Each row is where one point has got to under a steady rotation. How many ticks took it there?
The counts run from 0 to 1109.
[  0.7   9.2  15.2  11.8  13.9  29.8  -3.1  -3.2  10.4  -9.7  29.3  -1.5
 -20.2 -25.0 -20.6  31.0  44.1  -2.1  47.7 -11.9  -3.1  -0.1 -22.7  11.5
  31.0   7.3  -2.7   1.2   3.2 -19.2   5.6   1.3  -3.8  33.8  25.8  13.4
 -43.8 -19.9  26.1 -21.9 -10.7 -27.3  43.6  -6.0 -13.6  15.1 -28.2  -4.8
 -10.6  -9.8  15.7 -30.6 -14.5  19.2  21.5  -7.7 -27.2  -1.6 -16.1  36.3
 -38.1  -1.1   4.3   2.4  -8.0]
214
[ -1.3   1.0  37.6   0.8  33.4   4.9   5.0 -17.7   2.9   7.5 -16.6  12.9
 -16.8   5.6  17.0 -20.2  -4.8 -22.1 -21.1   1.1  -3.8 -15.3  30.9  12.3
  -5.3  -7.2  -6.2 -12.1  -8.0   9.3  24.3   3.0  33.0 -42.6  -8.3   8.8
 -36.3  -9.4 -24.4  39.8  18.0  -3.3 -15.0  15.7   2.6  12.9  49.8  10.0
   5.9  -1.5 -15.5  -2.5 -18.5 -11.4  35.8  -8.7   1.7   0.6  46.8 -36.8
  -3.5  50.6  23.0  11.8 -14.9]
827
[  7.0  -7.7  20.0 -10.0  54.8  -2.9 -24.7 -25.3 -13.4 -16.9   0.1  10.6
 -13.1 -29.7  19.9  -9.3   0.0 -19.6  36.7  -4.9 -14.7 -10.1  18.8  20.3
   2.1   6.6 -13.3  13.3  16.3  26.2  17.7 -22.1  33.0  14.5 -21.3  21.1
 -26.8  -1.8 -16.6   5.2  27.2 -13.3  35.3 -15.2 -24.1  -3.4   6.2   3.6
  -9.2  -1.6 -18.9  -7.0  -9.2  19.3  33.1   3.2 -19.3  36.3  41.6 -17.2
 -12.3  15.1   2.2  29.2 -20.1]
548
[  4.0  24.9 -10.2  14.9 -22.4  -7.8  28.7  -3.1  -8.3  -2.7   8.0  -7.5
   3.2 -11.3 -24.0 -13.4  -3.5  11.7 -40.1   5.4  23.0  -2.1  -3.1 -29.0
  20.0  54.1   0.4   8.8  15.8  -4.4  -2.2  32.4 -10.7  31.8  17.2 -19.6
  36.3  -3.2  17.9 -22.4 -26.7 -10.8  28.4 -15.9   5.3   3.9 -22.2 -22.9
  -4.3   3.0   9.8 -24.3  -0.2  -9.8  12.2  -1.8  12.4 -57.5  -9.6  14.9
  -7.3  12.7   0.6  -2.9  56.8]
1072
[-23.9   8.1  19.5   1.5  29.0 -13.3  21.1  -8.0   2.2   4.8  -6.9  13.8
  28.8  -0.1  27.8 -13.4   8.9 -23.1  -1.9   2.4  -2.9  -1.1  51.5   7.8
  -2.1  11.2 -11.9 -11.5  -1.0  28.7  24.5  21.6  12.5 -39.6   7.3  28.3
 -10.8  10.6   2.4  36.4  31.0 -14.9 -14.1  14.8  -0.5  -1.2  41.1   6.1
  19.9   1.6 -34.3  -8.6  26.0  -6.1  32.2   6.7  21.3 -15.7  33.2 -43.2
  -4.5  14.7   5.8  18.2   5.9]
277
[-27.3 -10.1  -7.7  -5.1  38.1  -1.6 -15.4 -29.2 -18.4 -34.4  23.6 -30.0
   3.9  -6.4  -6.2  -0.9   2.6  12.4  -7.3  13.1  19.2  -7.1   9.0 -11.7
  19.3  19.5 -18.8   8.0   9.8  27.7 -28.6 -13.4  13.0 -10.7 -17.7  41.0
  -4.6   9.7 -33.6  -5.2  26.2 -12.9  -1.4  13.5 -13.0  -1.5  38.9 -45.9
  -8.3  -4.6 -12.8 -29.7  57.0  -0.3  23.1 -34.7  -8.9  -6.1  20.2  -1.6
  22.1  -4.1  -7.4  14.6  26.7]
186
[-17.6 -10.9  19.3 -20.2  22.1  -6.2   3.3  -2.1  -5.3  -8.2  26.2 -31.7
   0.6   8.3  -7.3  -9.2   6.0  -1.9   9.0  22.5  23.7  -8.7  38.0  12.5
  14.4 -16.8 -10.3  -2.8   2.4  14.5 -13.4  -9.8   8.4 -32.5  -7.7  48.5
 -24.9  -7.6 -18.6   7.1  36.9 -19.7  -3.3   1.5  13.8   6.2  50.4 -28.9
   3.8 -14.5 -14.7 -19.2  40.0  -3.8  32.1 -14.4  17.0  -7.8  34.3 -50.5
  21.9  19.5   3.4   1.6   1.0]
58
[-33.3  13.8  13.5  21.8 -14.2  25.3  23.0  19.7  29.1 -10.4   7.4 -11.2
   6.7  -4.4 -30.1  42.1  49.2  -1.5  28.7   1.0   2.6 -26.2  -8.4   5.8
  26.6 -13.1  -1.6 -12.6  -7.8 -23.7   1.1  34.3 -10.0 -27.3  38.1  -6.4
 -21.7 -16.3   5.0   6.7  17.8 -12.7   8.8  16.4  17.8  37.3  14.1  -4.3
   2.3  -7.6 -11.4   2.5   6.0 -21.2  37.1  14.8  24.9 -36.7 -12.8 -29.2
 -17.3   0.2   8.1  -5.0  23.8]
485
[-33.3  24.0  18.4   9.0  46.4   3.5  -3.3   7.7  10.5  -0.3 -19.3  -6.2
  35.8 -10.0  14.5  17.0  14.5 -17.2   2.2  -6.1 -21.2 -16.3  26.8  15.7
  -0.2 -15.2  -7.0   5.7 -14.0  25.2  19.3   4.9  18.4 -56.5   7.4   6.2
 -22.1  14.6 -13.3  28.6  24.5   3.3 -29.4  33.1  14.6  12.2  37.8   4.8
  11.2  -4.9 -34.9   8.0   7.0  -2.2  25.4  -0.3  34.8  -0.8  19.3 -37.2
  11.7   9.2   0.4 -16.4  -1.2]
481
[ -0.4 -13.7  42.7 -10.8  25.2  26.5   4.8  11.6   1.8   6.2  20.1 -11.0
  -2.9   0.0 -11.5  16.5  22.6 -20.7   8.0  -3.7  22.4 -10.2   3.8  21.1
  34.6 -14.5   6.7 -12.4   1.2   2.9   3.3 -25.5  13.2 -15.0  22.2   1.6
 -50.2 -28.2 -11.0  32.6  -9.2 -15.4  30.7   0.3  12.1  31.1  20.0   3.8
  -5.1  -6.8   4.9   2.3 -39.1   0.9  41.8 -24.6  -4.7 -12.5  24.9 -16.7
 -14.4  47.2  16.0  -9.1  -5.0]
140
[-32.9   4.2  -1.4   5.8  29.5   9.0  -1.3 -22.1  26.3 -11.9  -6.1 -14.1
  -2.6  11.2   4.7   6.6   1.7   0.9 -27.3   1.9  10.4 -21.8  15.2  -5.1
  -0.1 -15.6 -12.2  -8.8  -7.4   0.5  -9.9   8.1  19.2 -53.9  -4.4  32.0
 -32.4  -5.6 -36.2  19.3  28.2   4.6 -38.9  21.3  -4.7   7.9  61.7 -11.8
  -0.8  -7.5  -4.6 -11.2  28.2 -20.0  33.0 -23.8   8.5  -3.2  24.7 -24.0
  10.8  20.5  21.4   1.2  14.3]
608
[-21.6  35.7   4.1   1.5  24.4 -19.9  -2.4  20.5 -11.8  17.0  17.8  -8.4
  34.1 -36.0   2.0 -17.8  -1.7   2.5   5.5  10.1  -1.2   9.0  27.9  -1.9
  -6.5  22.5  -4.6   2.5  -2.7  19.3  11.4   9.8 -30.7  -0.9   7.5  25.8
   1.2  17.7  47.4 -20.1   2.9 -17.6  15.7   1.6   5.6 -17.6 -41.4 -11.4
  -5.8  -1.2 -21.6 -42.0  55.1  16.5  -3.5   7.7  19.7  -8.5 -16.4  11.3
   6.6 -14.0 -23.1 -22.2  -6.3]
83
[ 23.3  -1.2  16.9   6.8   9.5  26.6  -6.9   7.2   8.8 -15.3   7.4  -5.2
 -26.6 -19.1 -29.1  34.1  26.2   1.5  55.0  -8.7  -5.9 -29.3 -17.8  12.5
  33.6  -7.5  -8.7  19.5   8.7 -23.6  10.1  -4.5  16.4  20.8   7.6 -17.2
 -27.9 -28.9  -9.9  -4.1   5.2  -7.6  60.1  -8.9   3.0  30.3 -20.5   5.7
 -17.9  -6.5  18.0   5.1 -52.9  -1.2  32.2   6.9  -9.8  10.7   9.7  -8.5
 -17.2  22.5  15.6   1.6  -4.6]
342
[  5.3  16.2  23.0  16.1 -12.2  -4.1  34.7  -1.5 -20.1  -8.2   0.4  21.1
  -7.5 -28.4  -4.3  -4.2  24.3   8.7  29.6  13.9 -11.5   0.1   8.9  -7.1
  20.9  36.7 -26.8  -5.8  20.0   3.6  34.5  62.9   3.2  34.4  17.7  -7.5
   5.2   7.1  27.9 -14.9  14.0 -31.9  49.7  -4.6  -4.5   8.2 -12.1  -5.8
 -12.8  -6.2 -11.1 -32.0   0.7 -10.7  22.2  25.3  -5.3 -40.2 -10.4  -4.0
 -21.6   4.5   7.4  18.8  15.7]
974
[ 16.4  22.9  35.9  -0.4  22.7 -21.8  27.7  -4.8 -37.3  12.8   1.4   3.0
   4.2 -37.1   5.5 -30.0   0.0  -1.3   0.3  10.9 -14.7  16.7  39.0  -0.8
  -1.1  37.4 -25.0   7.6  17.8  19.5  42.8  42.0  13.1  12.5   0.8  -6.9
   2.8  33.2  16.4  -2.0  15.8 -29.8  37.0 -13.4  20.2   4.5  -0.9  -6.5
 -12.8   0.5  -8.1 -39.2   7.5 -11.8  12.9  15.0  12.6 -31.5  -0.5 -26.2
  14.2  22.1  -6.1  -9.2  -1.0]
68
[-24.0  22.6  13.0  10.3  41.4 -11.0 -13.4 -16.5   8.3  -4.8 -12.7  -0.4
  -4.5 -18.3  22.5 -12.4 -12.2   5.1  -6.1  16.7 -14.3   2.6  35.5  -2.9
  -7.6   0.8 -30.2  -4.7  -7.7  10.9  21.1  36.4   8.3 -36.4 -14.7  42.7
 -25.2  23.1 -10.1   2.7  42.1  -8.4 -28.1  19.6   0.5 -11.2  32.1 -18.4
  -3.1   3.6 -19.7 -42.3  55.0 -10.0   3.8  -5.8   4.7   3.6   3.7 -15.2
  23.5   4.3  -5.5  -0.5 -16.2]
406
[  8.9  24.0  22.2  -9.5  20.9 -34.1  19.6   2.0 -24.6  30.4  -2.3  21.0
  20.8 -19.1  25.4 -48.9 -26.6 -16.7 -35.0   0.1   5.6  16.9  54.4  -3.6
 -21.4  39.8  -5.3  -6.1  12.5  34.0  25.6   5.6   1.6  -7.6   4.9  10.8
  12.4   8.5  37.2   8.3  -0.1  -7.2  12.3 -17.5   3.7 -10.9 -10.6   7.2
  14.9   6.7 -18.3 -27.6   6.6  -0.8   7.5   2.4   9.5 -23.5  25.1  -0.7
  -1.7  26.3  -5.7   0.7  -5.5]
851
[-14.0   4.4  -9.9  -6.8 -30.9 -18.2  36.0  -8.0  23.8  -0.3  15.7  23.9
  -2.4  18.8  -0.5 -15.5   1.7 -17.4  -9.7   0.3  35.3 -15.1  29.0  -6.2
  -0.1  32.3   7.8 -18.2  16.5   2.8 -23.6   1.5 -12.5   8.2   1.3  29.5
  11.4 -26.7  44.8  -7.3  17.7  -1.0  20.2  -7.5 -31.3 -13.3 -21.0  -0.6
  20.1   0.5  -9.0  -9.0  20.5   3.3  30.5  17.1  -9.6 -37.2  34.3  -9.4
 -42.6  12.3  20.4  36.8  29.8]
855
[  1.8  28.9  35.4   5.1 -23.7  -3.6  19.7  34.0   8.4  25.3  23.5 -12.8
 -14.5  -9.6 -23.8  -6.0   7.2  -0.6  10.5  18.5  15.9  -5.0  21.7   5.8
  16.8 -13.0   1.0  -7.6  -6.8 -18.1  15.3  41.0 -33.1 -20.6  22.6   1.4
 -12.4 -17.7  25.8 -17.9  13.1 -15.3  16.1  -1.6  38.7  21.7  -7.1  -5.3
 -15.6  -5.9  -2.5 -30.8  11.7 -15.3  14.6  12.5  24.4 -43.9 -17.0 -36.5
  -4.6  14.5  -0.2 -30.0  -0.7]
838
[ 17.8   6.1  10.2 -13.2  41.3 -23.2 -17.8 -17.8 -35.1  -9.8  -1.7 -24.5
 -11.8 -24.4  -0.3 -42.6 -31.6   8.8 -18.2  21.8   9.5   7.0  25.9 -10.4
   1.0  27.2 -12.2  14.8  23.0  28.1  10.0  -3.6  35.3   3.5 -31.7  17.3
   2.8  22.0 -24.3  -4.2  10.3 -10.1  21.5 -11.3   5.8  -5.6  27.0 -33.2
 -26.7  -0.2 -10.6 -31.8  13.6  -7.7  15.1 -22.8  -4.0  -7.1  20.0 -20.8
  37.5  31.3  -2.4   2.7  -6.7]
745
[-19.1  37.2  20.4  12.6  16.5 -21.2  17.6  19.0  -3.4  19.1 -11.7  13.0
  27.9 -24.7  11.7 -13.3   3.3  -4.6  -1.6  10.6 -14.1   6.0  39.9   0.8
  -6.7   0.7 -13.0  -2.6   0.5   5.5  36.3  54.9 -13.9 -36.9  15.1   5.0
   1.8  13.7  22.1   7.9  29.3 -11.9  -3.0  17.2  19.0  -0.6   8.0   5.3
   6.4   2.4 -31.9 -25.3  33.5 -16.3  10.3  29.0  32.0 -29.3   1.0 -40.2
   5.9   0.0 -11.1  -7.4  -7.2]
279
[ -9.3  -3.7   6.0 -20.7  34.5 -13.5   9.8   6.0 -22.9  13.2  30.2 -23.2
  30.9   6.3  -2.6 -33.8  -8.5 -14.3 -57.8   2.2  45.2   7.9  32.8  -6.8
   7.9  25.3  21.8  -1.1   6.3  32.4  -9.5 -35.3   2.9 -16.7   6.5  18.8
   6.5  -6.6   3.1  11.9 -27.3  -5.3   2.4  -3.3  13.4   2.0   8.9 -25.6
   6.7  -2.3  -8.4 -13.7  11.3   7.6  18.8 -31.1  17.3 -33.3  26.1  -2.6
  18.7  34.2  -3.2 -15.4  26.7]
164
[ 26.0  24.3  39.1  13.4 -16.1   5.0  25.5  25.6   3.5  29.9  -0.8  15.7
 -15.6 -21.8  -9.4   3.7   5.3 -19.8  -3.1 -10.1   4.7 -14.9   8.2   1.6
   9.5   1.5   3.0   1.3   2.0 -17.5  32.3  33.2  -8.9  -3.4  28.4 -44.7
  -7.0 -24.8  21.2   8.5  -9.0  -7.2  40.6  -8.9  18.9  20.0 -22.2  24.4
  -5.9   1.7   7.1   4.4 -55.1 -17.0  22.9  22.9  14.4 -38.9  -1.6 -19.5
 -29.4  42.9  11.4 -11.9   0.9]
145
[ 10.2  41.3  17.1  15.6 -14.5   2.2   7.9  19.2   9.7  28.9   9.2 -16.9
  -7.0 -19.3 -26.0 -11.1  -8.0  -2.4 -50.0   1.0  22.2   3.9   6.8 -20.2
   6.5  14.5  13.4  -1.0  -9.4 -14.4   5.7  23.5 -23.2 -12.3  22.3 -23.4
   0.2 -12.6  18.9 -13.2 -45.2   5.0   9.3   3.0  35.2  15.2 -18.2 -12.0
  -8.8  -4.0  24.3 -28.0 -11.7 -15.6  -1.6 -21.6  22.8 -42.1 -22.9  21.5
   0.9  32.9  -0.6 -48.7  13.7]
717
[ 25.4  43.0 -17.8  19.5   8.8  -3.1 -31.7 -15.9  21.5 -12.9 -42.4   8.5
 -29.2 -40.1  -1.2  -2.7 -32.2  12.5  -6.2  -8.7 -35.5 -31.4   2.3 -10.8
 -25.8   0.7 -23.2  36.5  -1.1 -22.7  21.9  31.9  12.7  18.0 -28.9 -12.4
   8.8   1.4  -0.6 -40.0  24.8  32.6  21.5  -6.9 -12.7 -17.7 -23.6   8.5
 -23.0   1.6  12.1 -22.4  -4.5 -14.8  -6.2  26.7  -8.4  12.2  -3.7  12.3
  -5.1   6.8   9.3   5.7 -16.6]
325
[ 20.3  48.0   5.6  10.5  15.6 -11.0  -5.0  16.0  15.3  40.3 -19.7  12.0
  11.1 -21.8  12.9 -18.5 -32.3 -22.2 -51.7 -26.7  -1.4 -11.4  16.3  -5.3
 -28.3   8.6  20.3  15.2   1.3   4.4  26.2   7.5   0.8 -27.4  11.5 -27.7
   2.9  -9.9  15.0   5.8 -34.6  32.1  -5.2  -9.0  13.4  -8.5 -30.6  24.0
   9.9   2.9   5.9  -1.7 -33.7  -6.1  -3.6   2.6  25.7 -18.5  13.0   1.4
  -3.3  40.6   2.5 -29.9  -6.7]
927
[-18.7  43.7  -2.4  16.2  11.6  -4.0  -5.7  20.6   9.6   9.5   7.9  -3.4
  16.3 -42.6  -4.4   6.5   8.9   4.7  10.2   1.3 -11.0   1.5  12.5  -6.0
   2.9  14.3  -1.7   4.5 -12.9  -1.0  12.3  26.2 -36.9   7.9  12.6  20.3
  -1.2  11.4  47.5 -41.0   0.8  -3.4  12.3   7.6  -1.4 -12.7 -46.5  -6.7
   4.1  -2.4  -3.0 -52.5  38.3  12.7 -11.0   2.8  10.8 -11.2 -31.2  36.4
  -8.3 -19.2 -21.3 -21.0  -9.9]
988
[-31.4   5.7  11.3   6.3 -14.2  24.6  18.6  15.4  40.5  14.0  35.5 -14.1
  -2.8  18.4 -11.4  19.4  24.7 -14.6 -14.5  -3.1  34.6 -11.1   4.2   1.3
  19.1  -7.9  26.1 -19.5 -15.5 -26.1 -24.3  -4.7 -16.4 -26.9  33.9  16.3
 -34.0 -35.8  17.1  12.4 -23.4   2.5  -2.7  16.1   5.2  18.2   1.5  -1.9
   8.4 -10.0   9.5  -8.7  -3.8  -0.2  26.6 -25.7   4.6 -31.8   8.9  11.1
 -28.1  22.9  12.6 -13.4  13.1]
712
[-14.9  29.1  20.8  13.3   3.6 -11.6  30.6  24.3 -20.5  20.7  22.7  -5.7
  22.8 -36.1 -12.9 -17.2  14.2   0.3  -8.7  13.4   2.0  11.5  26.7  -7.1
  10.4  19.3 -13.4   1.9  -0.5   5.0  21.6  48.1 -26.9  -4.1  25.7   4.4
  -3.4   6.1  34.5 -23.2 -11.6 -22.7  16.4   9.8  26.8   3.0 -11.4 -14.6
   2.7  -8.0 -13.5 -44.8  41.4  -6.5  -0.6  -2.0  26.1 -44.9 -33.0   0.1
   6.0  -4.2 -12.7 -26.6  13.5]
287
[ 17.7  22.3  19.7  12.8  -5.3  -3.3  11.8  17.9 -16.1  -8.4  -7.6 -28.3
  -7.3 -28.4 -39.8   2.0   3.3   3.1  -2.5  17.5   1.1 -11.6  -1.8  -4.1
  17.7   1.7  -9.0  19.8  15.0  -0.4  16.4  42.7   3.8   1.3  10.0 -34.2
   8.6   4.4 -16.9  -2.9   2.4  -6.4  26.7  -2.6  41.5  25.6  11.1 -13.5
 -29.4  -1.3  -8.6   2.0 -12.3 -35.9  18.1  12.0  31.8 -36.3 -18.0 -44.6
  29.2  29.0   3.7 -31.8  24.5]
265
[ -3.4  -1.4  30.3  -6.5  56.5 -16.1  10.8 -13.9 -48.2  -1.2  11.4  -5.9
  15.5 -39.5  10.9 -21.2  14.1  -7.3   1.0   7.8 -14.0  18.7  35.1   2.2
  23.3  34.9 -25.6   3.9   9.2  46.9  32.8  14.3  21.2   5.8   2.7  28.7
 -13.6  32.4   0.4  13.0   7.2 -39.8  19.3  -1.5   6.4  -0.3  20.3 -30.9
  -3.4   3.8 -24.7 -40.8  25.4   7.8  17.2  -7.2  -0.2  -8.4  15.2  -9.7
  21.4  15.2  -8.9  10.3   2.1]
971
